(in the rows, 128 means zero)
T: several groups of rows, each row roughly a mix of its group's hidden directions:
T (135 x 10):
[[144 189 102 146 166 163 118 112 131  98]
 [144 142  95 113 167 110 135 175  94  84]
 [148 126 140 190 136  87 131 117 128  76]
 [ 86 162 107 131 109 135 165 125  66 134]
 [112 123 175 110  93  81 113 132 151 172]
 [134  60 152 146  90 114 167 141 128 124]
 [151  69 127 132 167 110 124 165 147  91]
 [134 183 108 145 140 148 123 171 106  80]
 [114 159  90 114 123 142 114 177 149  74]
 [157 194 155 156 142 161 108 133 149 137]
 [121 144  65 123 122 176 142 166 146 107]
 [ 77  78  95 111 148 140 103 101 103 128]
 [151 175 134 114 115 136 105 168 183 101]
 [143 208 155 123 116 140 115 109 106 112]
 [120 102  87  94 125 131 130 165  84  84]
 [113 124 118 150 177 189 154 144 112  98]
 [ 62 142 128 123 128 152 143 158 102  83]
 [ 91 114 193 146 153 147 105 110 146 154]
 [159 106 103 124  85  69 101 117 153 119]
 [101  77  95  72 139 110 139 110 129 150]
 [118  40 109 139 143 123 134 144 136 129]
 [125  75 113 141 155 125 115 134 191 157]
 [171  86 113 147 123  88 159 121 159 162]
 [120 133  58 112 156 152 159 146  96 135]
 [123 178 130  99 109 119 143 130  64  99]
 [139 181 109 141 132 157 143 115  63 124]
 [117  63 126 163 150 159 140 152  93 140]
 [116 183 180 129 134 124 121 111 175 106]
 [113  87 187 139  91 126  83 134 122 124]
 [177 128 145 177 159 141 164 114 153 153]
 [111 156 106 113 150 154 130 192  88 108]
 [ 97 119  81  61 103 115 140 132 119 119]
 [130 106  66 130 147 131 150 124  90 176]
 [137 163 158 170 164 173 147 137 148 157]
 [ 99  80 155 156 147 177 116 102 120 153]
 [161 178 127 132 138  96 104  88 149 169]
 [121  84 148 135 102 134 171 144  71 149]
 [107  90 129 105  96  85  82 137 100 103]
 [136  89 150 110 104  65  96 116 104 110]
 [ 83  50 155 124 117 123 129 127 123 122]
 [ 84 122 104 118 138 134 111  88  64 116]
 [171 174 162 170 113 121 136 111 167 126]
 [133 167 143 117  71 131 173  91 146 119]
 [149 142 152 145  99 110  90 155 179  89]
 [140 130 152 191 166 156 172 127 137 118]
 [101  49 139 105 112 139 112 142 117 109]
 [136 180 143 134 139 170 141 183 151 108]
 [145 134 138 158 134 154 128 102 194 173]
 [ 98 114 101 112 135 132 136 177  74  90]
 [133  69 131 149 171 139 122 118 176 103]
 [143 163 156 123 169 146  97 137 182 156]
 [128  55 121 131 124 111 172 160 146 136]
 [161 165 148 158 153 170 154 156 161 113]
 [160 171 105 142 162 163 167 165 126 135]
 [141 211 123 119 125 104 109 126 153 143]
 [105  63 130 104 124 115 143 176 158 132]
 [ 90 152  75 114  96 151 124 110 172 141]
 [102 132  95 103 132 181 116 117  72 110]
 [ 93 178 155  99 124 175  92 128 118 118]
 [118  83 124 183 170 147 163 136 148 125]
 [114 177 126 150 197 148 109 127 128 108]
 [135 101 173 153 125 140 102  89  73 114]
 [107 114 151 148 174 110 117  62 106 119]
 [133  65 120 127 183 125  94 141 146 142]
 [161 120 133 133 154 111 147 149 202 153]
 [112 141 107 103  89 137 109 123  59 100]
 [108 113 130 163 169 118 130 147  75  82]
 [148 113  99 140 118  85 155  86  90 165]
 [112  64  84 128 114 107 159 152 116 108]
 [ 81  88 130  91 103  97  89 109 110 129]
 [143 137 176 135 125 120 118 108 186 178]
 [104 150 141 146 130 200 127 169 148 113]
 [186 117 170 141 177 134 133 131 159 140]
 [128  64  84 133  97 104 159 124 149 123]
 [137 172 111 109 153 101 101 159 184 117]
 [164 150  87 120 124 161 140 177 132  86]
 [101 104  72 126 128 135 143 145  89  78]
 [148  60  98 127 141 144 118 129 157  87]
 [125  68 142 144 125 128 139  96 166 176]
 [100 112 139 127 137 178 108 151 143  64]
 [125 144 167 167 106 121  78 138 178 138]
 [ 99 147  97 129  82 151 106 124 189 131]
 [129 156 142 106 113  55 128 144 129  86]
 [157  66 155 129 174 141  96 120 113 133]
 [103  63 113 115 101 128 105 120  95  91]
 [115 157 117 167 112 142  86 156 184 144]
 [158 160 154 151 129  89 137 184 162 125]
 [ 89 172  96  97 154 157 144 149 122  92]
 [101 193 129 123 103 146 145  92  90 120]
 [177 131 142 158 121 100 146 163 175 156]
 [112 138 106 182 146 125 138 170 170  93]
 [151 155 150 151  79 135  74 137 132 164]
 [150 167 171 109 117 141 113 144 165 180]
 [115  99 186 159 115 128 117 120 180 152]
 [151 195 159 163 162 148 129 130 127 113]
 [163 158 173 182 151 156 151 125 128 117]
 [134  90 104 118 164 101 106 166 181 127]
 [140 130 129 110 110  66 127  66 148 143]
 [193 123  84 145 110  99 159 139 144 135]
 [127 108 169  96 112  71 136 171 133 150]
 [107  84 123  89  96  87 104 114  93 108]
 [ 81 145 106 114 159 151  99  97  80 114]
 [135  81 177 146  95 100  91 112 124 149]
 [101  71  98 103 143 124  85 120 139 163]
 [156 126 106 151 139 145 198 164 106 138]
 [133 215 132 129 104 121 108 120 127 112]
 [106 129 178 119 123 188  94 122 114 157]
 [110 143 131 132 121 180 144 172 109  73]
 [ 95  80 142 137 130 176 110  99  85 129]
 [ 98 118  99 105 144 145 130 153  60  99]
 [184 147 118 154 123 146 117  65 109 127]
 [110 184 133 132  85 148  97 100 104 156]
 [ 88 105 114  79 110  96 128 154  95 162]
 [143 152  88 119 184 132 176 129  97 137]
 [107 116 102 105 106 135 100 179 115  72]
 [100  76  72 114 105 149 153 145 146 132]
 [152 169 168 156 166 161 148  93 138 136]
 [148  93 116  85 114  88  87 161 155 118]
 [162  86 132 136 118  98 143 187 127  93]
 [120  82 105 115  68  99 158 154 129 140]
 [ 96  87  97  81 104 111 138 122  83 119]
 [ 89 147 104  79 113 127 107  99  84 155]
 [166 154 106 194 154 138 133 109 136 101]
 [ 82  71 123 100 105  92 131 130 101 142]
 [160  87 160 143 142 114 137 131 183 168]
 [102 124  85 112 120 154 126 142  82  72]
 [130 125 143 145 150 160 169  88 119 188]
 [150 113 162 191 112 156 171 120 140 130]
 [147 169 170 136 139 127 157  83 173 137]
 [141  98 146 196 113 144 131 151 132  83]
 [119 163 160 167 143 183 130 143 164 147]
 [138  99 128 119 140  58 107 115  82 141]
 [142  86  96  91 113  97 147 129  73 129]
 [ 80 104 141 111  74 130  80 131 136 109]
 [165 157 109 137 178 182 140 154 131 128]]
the three rows of each list that fit no group, in list order (the others fit one group, some only roughly):
  * J929: [101 198 158 113 134 157 112 114 109 152]
  * J880: [140 194 119 130 174 154 159 143 146 115]
  * J620: [119 173  90 129 174 149 146 115  84 148]
  * J180: [168 131 108 128  89 133 185 114 161 159]
  * J459: [132  74  89 137 115 100 124  99 169 159]
  * J647: [ 89  93 162 104  85 109 109 151 150  98]
  * J130: [151 144 148 163 127 163 158 101 177 164]
  * J896: [155 118 120  86  76  87 151 151 156 139]
  * J733: [156 111 128 124 130  88 169 171 172  99]
  * J64: [ 74 114 123 125 141 175 116 147  86  93]
 => J929, J180, J459
  * J88: [137  38 128 134 108 124 132 132 141 117]
  * J890: [143  73 102 117  99 112 106 165  91 101]
  * J399: [ 96  80 150 160 118  90 105 155 160 146]
  * J565: [111  95 134 150  75 134 144 138  69 110]
  * J421: [133 193 136 162 167 156 115 119 125  98]
  * J746: [141 138 122 160 164 188 146 136 139  80]
  * J945: [143  73 100 141 166 123 172 118 130 163]
  * J439: [121 188 113 101 112 113 137 123 169 174]
  * J563: [ 94  55 139 140 158 137 113 147 137 103]
  * J612: [129 163 150 143 135 182 123 147 188 130]
 => J399, J563, J612
  * J509: [168 107 171 151 120 144 114  94 140 181]
  * J977: [143 146 143 193 170 149 126 147 162 115]
  * J750: [106 172 166 147 117 129 148  70 120 157]
  * J162: [159 101 161 169 157 133 145 100 168 161]
  * J113: [113  70 121  99 109 120 109 164 160  91]
  * J80: [151 200 127 110 123 140 150 164 132  96]
  * J839: [152 165  65 118 131 122 162 150  94 141]
  * J507: [122 106  64 106 107 122 122 136 109  74]
  * J826: [135 205 117 129 148 129 117 154 136  89]
  * J456: [147 104 175 147 164  84 133 119 146 171]
  * J30: [103 165 167 142 133 156 140  89 166 165]
  * J996: [153 208 114 133 139 129 137 141  91 123]
  * J938: [160 137 147 175 150 138 179 105 113 165]
 => J750, J80, J996
  * J95: [ 98 121 169 136 135 149  77  73 115 118]
  * J345: [146 166 182 169 168 141 127 149 149 124]
  * J908: [133 174  95 149 140 174 132  81 104 144]
  * J617: [109 147 119 103  97 123  71  93  91 100]
  * J671: [112  73  91 100 146 156 105 123  88 111]
  * J494: [159 168 180 137 121 103 144  97 137 169]
  * J829: [125 116 179 125 130 118 115 159 198 141]
  * J279: [120  82 108 110 109  69 162 138 159 140]
  * J33: [ 79  79 137 127 117 129  83  95  98 129]
  * J219: [ 93 166 175 135 144 160 142  91 134 162]
  * J468: [183 166 157 141 129 133 114 124 175 161]
  * J205: [102 115 113 133 146 182 112 135  68 101]
  * J166: [ 98 155 124  86 101  93  71 126 147 121]
 => J908, J494, J33
  * J318: [144 209 131 158 139 121 129 119 122  96]
  * J413: [102  82 140 124  80 104 127 106 139 178]
  * J835: [124 182 143  96 117 144  98  78 106 152]
  * J732: [116  79 112 126 108 105 131 163 131  65]
  * J963: [ 99 197 115 122 155 145 105 103 116  98]
  * J196: [149 191 128 148 163 154 164 151 120 149]
  * J251: [102 165 139 108 125 149 106 144  76  77]
  * J393: [126  41 125 123 104 126 123 124 102 120]
  * J217: [156 165 120 128 182 139 163 165 126  94]
  * J514: [126 137  97 117 152 144 149 147  71  74]
  * J632: [118 202 140 129 160 162 117 149 149 125]
  * J268: [154 159 134 126 152 123 134 143 202  96]
  * J711: [148  97 157 128 134 157  97  78 164 162]
  * J144: [ 78 120 162 117 101 159  91 157 123  93]
  * J42: [ 97  66 114 114 136  90 155 163 111 125]
 => J318, J413, J514
  * J665: [179 184  93 155 128 128 140 129 161 118]
  * J528: [150  88 132 162 184 102 120 144 166 141]
  * J765: [100 174 102 114 129 196 109 119 130 122]
  * J338: [117  54 133 122 141 136 103 160 126  90]
  * J214: [ 78 109  87  95  96 167 122 129 121 101]
  * J679: [106 162 125 147 145 116 131  68  80 154]
  * J139: [ 90  97  80 128 136 159 143 159  97  95]
  * J334: [ 83 117 191 120 102 137 109  89 135 141]
  * J506: [124 149  63 110 135 143 129 127  85  84]
  * J902: [158 131 173 158 152 106 126 164 181 132]
 => J528, J338, J902
  * J730: [106  55 111  91 113 132 127 106 101 120]
  * J60: [160 201 109 138 114 126 126 146 155  98]
  * J207: [155 127 150 170 132 101 145 121 195 152]
  * J580: [118 134 188 158 119 120 112 129 161 182]
  * J316: [119 142 156 139 156 192 150 164 113  97]
  * J781: [102  58 103 116 165 127  98 117 142 118]
  * J965: [ 84 106 146 130 124 140 123  88 120 195]
  * J77: [158 174 122 139 186 157 143 124 138  93]
  * J800: [ 85 179 106 107 136 141  97 101  89 141]
  * J794: [128  88 175 118 103  96  88 144 107  93]
  * J541: [102  77 115 113 101 116 143 130 185 160]
  * J174: [ 86 144 139 140 115 184 118 101  78 118]
  * J406: [127  84 147 144  81 147  90 165 141 100]
 => J580, J77, J174
  * J515: [131 191 164 138 145 156 134 140 102  87]
  * J956: [113 108 100 119 154 101 157 198 111 119]
  * J816: [164 164 150 159 120 124 180 169 109 135]
  * J971: [158 110 122 152 166 119 182 145 163 162]
  * J592: [ 67 169 131  99 102 156 139 143 100 138]
  * J229: [101 128 100  96 124 107  90 161  86  87]
  * J707: [145 200 156 156 121 141 140 136  92 142]
  * J677: [148 186 120 145 187 142 124 138  96 121]
  * J65: [125  67  97 134 103  78 140 135  97 123]
  * J50: [113  46 120 142 167 130 118 130 139 119]
  * J888: [127 188 151 123 114 160  96  86 158 129]
  * J52: [150 203 158 123  99 138 108 108 144 127]
  * J574: [121 123 102 143 173 112 159 158 187 109]
  * J685: [ 77  90 130 117 123 146  99 111  90  83]
 => J515, J592, J65
